In the rows, zero is written as 128.
One turn sends every row of this set to another row. A few are shown first. Where does it send the rows asked after them?
Donu: [148 126 104 110 184 143  96 140 106 140  79 171 107 117 133 125 136  81
 114 141 148 122  97 143 131 135 159 109 124  95 112 141 142  93 117]
peber: [110  86 128 136 158 126 134 133 143 155  97 108 135 127 104  91  80 100
 155 157 155 129 139  93 166 114 127 147  99 120 107 128 118 137 133]
gen: [152 166 134 118 152 115  90 120 108 113  97 169 149 140 129 136 156 116
 111 109 128 135  99 163 118 153 150 105 106  93 104 111 163 115 116]
Vaf: [143 125 121 114 178  98 102 101  88 150 103 186 171 120 154 102 112 135
 101 151 119 148 113 125 131 116 140 152 115 109 100 127  82 118 120]
sevar: [149 103 135  94 146 123 130 150 132 132 146 154 118  96 142 145 163 109
  82 136 128  91  92  89 142 103 128 115 107 131 143 137 111 125 149]
mez: [101 125 121 142 131 122 120 123 147  99 126 103 165 149  85 119  91 149
 139 129 116 160 135 139 160 161 114 149  89  92  94  91 113 138 131]
zes: [127 100 109 123 171 109 108 110 102 134  75 169 155 105 132  92  79 127
 112 148 143 122 152 115 152 131 144 147  92 126 119 118  78 128 133]
nebal: [157 129 112 122 177 107 101 101  87 115  96 192 173 119 145 123 125 133
 109 154 104 146 146 127 123 130 137 154  96 115 108 120  83 132 119]
Ded: [126 163 140 137 135 131 121 181 150 138 122 139 146 157 118 147 127 125
 134 124 131 147  92 170 131 156 143  98  98 102 119 109 162 139 131]
Femo: [116  84 111 125 166 116 123 129 116 139  73 140 135 120 114  86  76 102
 121 160 148 134 149 102 166 134 128 151  90 131 111 108  93 135 136]
pakes: [139 124 118 110 154 106  95 100  92 125  97 175 174 116 157  97 104 137
  88 153 114 141 108 140 125 130 142 132 115 103 129 103  89 141 126]
sok: [146 113 103 112 171 109  99 110  76 115  89 182 148  97 140 111  96 129
  94 150 113 129 133 135 123 139 142 148 101 108 132 119  80 127 125]
Novo: [150 153 115 110 134 139 144 162 131  97 177 152 139 126 130 163 168 140
  96 118 109 129  83 123 142 131 109 136 127  96 106 128 120 102 141]
noda: [140 141 109 111 135 137 133 150 136  94 177 162 149 127 140 150 174 137
  79 126 108 131  80 115 138 138 117 139 123 102 109 124 106 107 146]
vibo: [169 121 125 113 156 146 152 164 130 129 145 155 113 110 139 158 161  98
 105 148 123  98 105  96 146  95 119 117 109 125 142 150 133 120 130]
kaged: [114  84 126 135 159 124 133 134 140 146  93 109 129 119  98  99  81 101
 158 153 152 124 150  92 164 118 127 149  92 126 109 127 116 139 135]
Lis: [127 136 121 112 145 142 107 186 157 109 112 142 143 136 100 184 166 128
 154 132 130 148 134 150 133 158 142 113 105  96  87 109 117 137 149]
baze: [107 130 125 148 137 119 124 122 147 104 129 108 168 155  85 122  95 148
 144 127 114 165 140 136 161 157 112 155  84  98  85  97 116 135 127]
goro: [117 131 134 126 118 143 143 165 162 115 136  87 129 137  86 130 142 123
 151 135 133 154 107 119 174 111  85 114 117 117 101 123 134 133 132]
Kotef: [116 122 122 140 147  96 120 112 115 102 105 144 178 150  96 113 105 149
 118 136 118 162 157 127 159 160 117 156  73  97  89  89 101 138 120]
dofa: [114 121 133 122 116 132 147 173 141 115 131  84 107 113  76 120 120 120
 148 120 145 130 108 114 165 118  89 121 115 117 113 131 138 124 138]
Leb: [117  94 121 133 172 110 127 125 120 159  82 145 147 135 122  81  82 104
 125 162 149 145 140  98 170 122 126 156  93 133  97 117  99 129 129]
Zudo: [156 156 122 113 127 133 143 163 122  89 171 149 127 116 125 164 153 138
  90 104 106 115  89 131 134 142 108 133 112 111 125 121 130 108 145]
Rupi: [158 113 120 119 164 136 147 153 128 133 153 168 122 115 142 146 165 100
  89 153 122 100 101  88 144 101 127 124  99 120 143 158 125 116 124]
Soger: [153 127 132  92 181 119  84 133 110 150  75 168 112 106 130 136 150  92
 122 116 150 119 105 134 130 129 154 114 119 125  89 133 129  95 138]
dilas: [145 143 113 100 155 131  81 125 114  93  92 167 149 129 122 152 179 118
 119 124 131 138 116 152 122 155 151 107 122  73  88 109 132 114 126]
Mik: [147 118 120 105 132 157  94 150 134 123 137  95 146 124  97 127 162 109
 135 154  73 131 101 132 156 123 131 135 117 126 146 129 163 138 106]
rizo: [104 119 121 135 136 100 117 111 119 108 107 136 180 152 104  98  95 150
 107 140 124 162 135 132 162 158 120 145  87  83  98  83 103 142 121]
pud: [118 112 105 122 157 146 132 204 129 140 104 144 107 117 106 139 120  99
 146 147 163 115 114 133 131 144 156 113 117  74 124 147 140 119 133]
fes: [125 108 111 132 177 110 114 107 107 152  85 174 169 123 141  83  85 127
 114 157 145 135 138 112 157 118 143 149 101 118 107 126  84 122 122]
Vavo: [131 133 114 141 162 104 107  97 108 110  98 175 189 137 126 110 101 154
 111 139 117 149 155 136 149 147 135 150  80 111 103 103  88 132 119]
pefug: [152 153 118 123 135 126 138 151 124  88 172 164 135 119 133 153 156 134
  78 108  99 116  92 124 129 151 116 141  96 127 130 123 125 111 145]
nube: [137 125 123 104 133 130 107 162 106 139 150 101 133 105  89 104 142 120
 142 115  96 119  87 117 144 131 131 173 133 122 118 151 164 101 121]
ninun: [136 112 105  98 137 143 104 166 107 121 145 102 129  98  81 116 153 118
 147 126  96 119 103 112 145 135 132 176 137 110 114 153 148 100 122]
vipez: [151 119 134  96 135 145  88 146 139 130 136  96 151 121  94 137 178 115
 145 142  74 134 110 124 157 117 128 142 116 141 125 128 152 137 116]
Fuv: [129 128 154 111 158 105 123 190 136 174 108 145 121 117 108 147 137 113
 160 110 165 119 113 122 131 126 148 123 107 122  86 142 139 117 151]
nopob: [117 124 110 128 149 108 100  98 113 111  97 165 191 133 132  99  94 156
 100 143 124 148 135 140 152 146 139 138  97  95 110  93  81 137 125]
fili: [158 114 136  93 143 137 140 162 136 135 142 144 116 102 143 153 161 106
  99 139 131  96  90  97 148  93 120 107 122 126 139 136 122 126 146]
Zuvu: [122 126 126 137 134 138 158 173 143 118 136  98 114 127  75 128 135 115
 161 132 141 142 122 105 169 111  87 133 111 112  98 148 139 115 124]
Nuzub: [128 133 129 137 122 145 148 168 150  98 129  91 114 128  75 138 132 116
 152 130 125 142 127 123 166 125  84 119  96 128 118 125 144 135 128]

peber -> baze
ninun -> Mik
Lis -> pud
Where do these go?
goro -> Zuvu
Rupi -> pefug
Femo -> rizo
Vavo -> zes
vibo -> Zudo
dilas -> Donu
pakes -> Vaf

One turn sends every row of this set to another row. A few are shown first. Where does it send the rows asked after them?
Tegi: [174 109 120 166 158 116  88 113 110  99 156 149 145  50 142 125 107 121
 159 128 126 144 108 122 106 126]
pode: [169 148 115 117 139 112 115 117  91 141 101 165 141 108 106 148 110 159
 140 132 136 161 111 125 100 145]
peveg: [169 178 110 136 116 118 120 130 141 127 104 166 184  94 114 108 127 163
 155 117 157 150 123 106 113 145]
rageg: [104 161 129 159 125 168 126 124 100 147 159 171 135  87 133 117 139 122
 145  90 134 165 146 102 150 167]
Kifi: [108 163 154 149 147 160 123 125 164  99 131 153 146  99 164 126 129  99
 171 116 109  98 131 143 128 175]
fas: [141 177 128 120 144 100 138 108 120 120  88 139 144  70 116 126 132 134
 131 119 134 175 120 141  81 107]
Mitus: [173 133 119 150 146 119  67 117 112 105 166 134 152  48 149 103 130 105
 151 127 131 141 116 119 109 135]
bisi: [155 129 124 103 149 144 132 127 128 120 146 132 128  74 162 162 111  92
 173  74 122 132 106 154  92 118]
todup: [ 94 179 135 155 156 157 142 131 100 175 154 148 166  99 124 125 104 162
 174 108 119 168 147 105 122 128]
rizuk: [106 134 107 126 142 162 110 113 117 135 123 113 157 108 149 142 106 123
 179 113 106  80 133 155 104 110]
puziv: [151 173 143 115 109 119 106 118 125  91 110 128 161 100 111 111 129 121
 121 122 149 186 116 119 124 148]
gur: [104 143 140 140 150 162 119 117 137 114 131 149 177 120 138 149  81 117
 201 106 110  96 125 127 125 153]
keka: [143 173 148  86 146 142 104 146 144 118 168 106 159  81 161 130 128  89
 177  88 126 142 117 146 107 133]
vesa: [127 118 112 128 153 120 127 119 100 161 116 145 119  96 123 152 112 170
 123 118 127 177 128 140 115 135]
dok: [133 138 159 136 131 126 124 111 109 133 124 161 140 116 162 112 119 117
 173 131  63 114 171 100 148 128]
Mure: [161 145 142 118 146 143 102 169 162 109 173 125 166  92 157 132 130 142
 189 115 135 125 119 149 135 148]
bofoz: [117 166 137 123 141 168 116 121 139 127 127 104 128 115 177 123 128 102
 144 132  95  96 131 158  99 144]
Bon: [122 139 155 140 133 123 138 105 115 129 117 153 148 105 160 111 115 116
 180 123  63 116 174 104 139 103]
Bevo: [121 156 128 123 108 136 102 124 137 124 137 138 163  96 126 107 134 125
 121  90 154 188 136 105 151 170]
vis: [127 136 153 129 116 132 124 104 106 125 122 138 146 116 163 106 117 106
 166 123  66 119 172 101 146 108]
Sek: [177 161 130 144 158 126 107 108 123 121 153 117 168  69 159 109  79 105
 158 122 113 158 103 100  70 112]
kidol: [ 97 130 120 160 133 163 135 126  86 146 148 120 123  93 129 129 128 159
 132 122 122 167 146 136 139 107]
lavat: [111 171 132 126 138 124 154 109 146 137 108 117 139  76 143 117 122 125
 111  93 128 198 131 127  97 117]
git: [177 123 129 127 153 150 142 152 152 123 150 141 143 101 164 161  91 146
 187 105 122 124 102 144 107 133]
Vago: [113 182 130 162 120 179 167 122 127 151 142 126 130  97 161 103 124 130
 122 103 119 175 140 107 114 126]
Reni: [185 166 141 155 168 122 102 127 136 125 161 133 173  75 160 104  87 128
 165 142 113 152 106  99  83 137]
tudel: [137 165 107 136 141 128 125 137 141 177 128 161 181 103 127 119 110 185
 159 105 145 162 138 101 121 153]
peva: [134 151 148 135 120 130 127 112 121 135 122 151 150 109 170  95 130 114
 171 124  68 108 177  99 142 115]

Tegi -> Reni
rageg -> Vago
git -> Mure
Where do these go?
puziv -> fas
Kifi -> bofoz
lavat -> vesa
vis -> Bon

One turn sends every row of this set to another row. A few are shown first. Where does it send the rows asked after them?
ton: [131  88 141 167 104 151 133 134 102 136 123 149 152 118  99]
safed: [125 145 148 119  96 126 113 111 117 123 136 119  70 132 132]
Sazu: [ 96 120 101 139 135 105 126 186 136 113 105 122 146 141 142]
fide: [147 153 112 126 138 119 134 120 100  89 111 113 169 117 113]
gupup: [ 93 115 114 142 124 115 134 169 120  91 115 168 138 124 107]
Dinod: [ 98 119 106 144 130 111 113 179 152 135 112 146 152 149 130]
kupu: [146 104 133 151 112 148 132 103 166 127 139 148  92 141 128]
luso: [134  89 114 145 109 128 127 133 120 177 119 151 166 125 129]
fod: [139 102 134 132 114 147 139  97 142  88 134 147  84 131 131]
detu: [ 94 117 106 138 130 107 139 180 116  87 106 135 137 126 129]
gures: [150 150 124 143 130 132 130 116 108  98 121 138 169 117  88]
nuva: [131 143 125 110  97 107 125 116 122 153 133 120  75 124 149]
nim: [133 142 134 132  92 114 125 119 126 160 140 123  73 125 136]
bimo: [151 104 114 146 118 130 138 114 172 152 133 123  96 141 156]
zote: [ 95 116 115 146 124 117 118 168 143 120 120 175 148 139 107]
voro: [131 142 148 135  93 127 119 118 124 143 140 123  68 128 124]
zizag: [127 145 135 102 100 115 117 111 116 131 131 119  72 131 147]
vur: [157 152 103 141 137 115 125 127 133 148 119 119 182 129 117]
tarag: [139 104 116 115 121 129 151 105 133  87 123 122  85 126 162]
roli: [153 155 100 125 141 109 131 128 114 119 109 102 177 124 131]
tiza: [119  99 124 105 125 135 116 134  92 101  99 102 159 140 155]
zim: [155 149 120 152 130 128 124 119 128 134 126 141 177 124  91]
Zis: [121  93 146 142 114 155 127 134  84  89 110 119 147 127 116]
filud: [127  96 102 108 123 119 117 133 114 156 106 122 171 139 163]
Did: [147 105 104 124 124 119 149 115 152 125 122 107  92 133 176]

zote -> gupup
safed -> zizag
Where do these go?
fide -> roli
fod -> tarag
filud -> luso

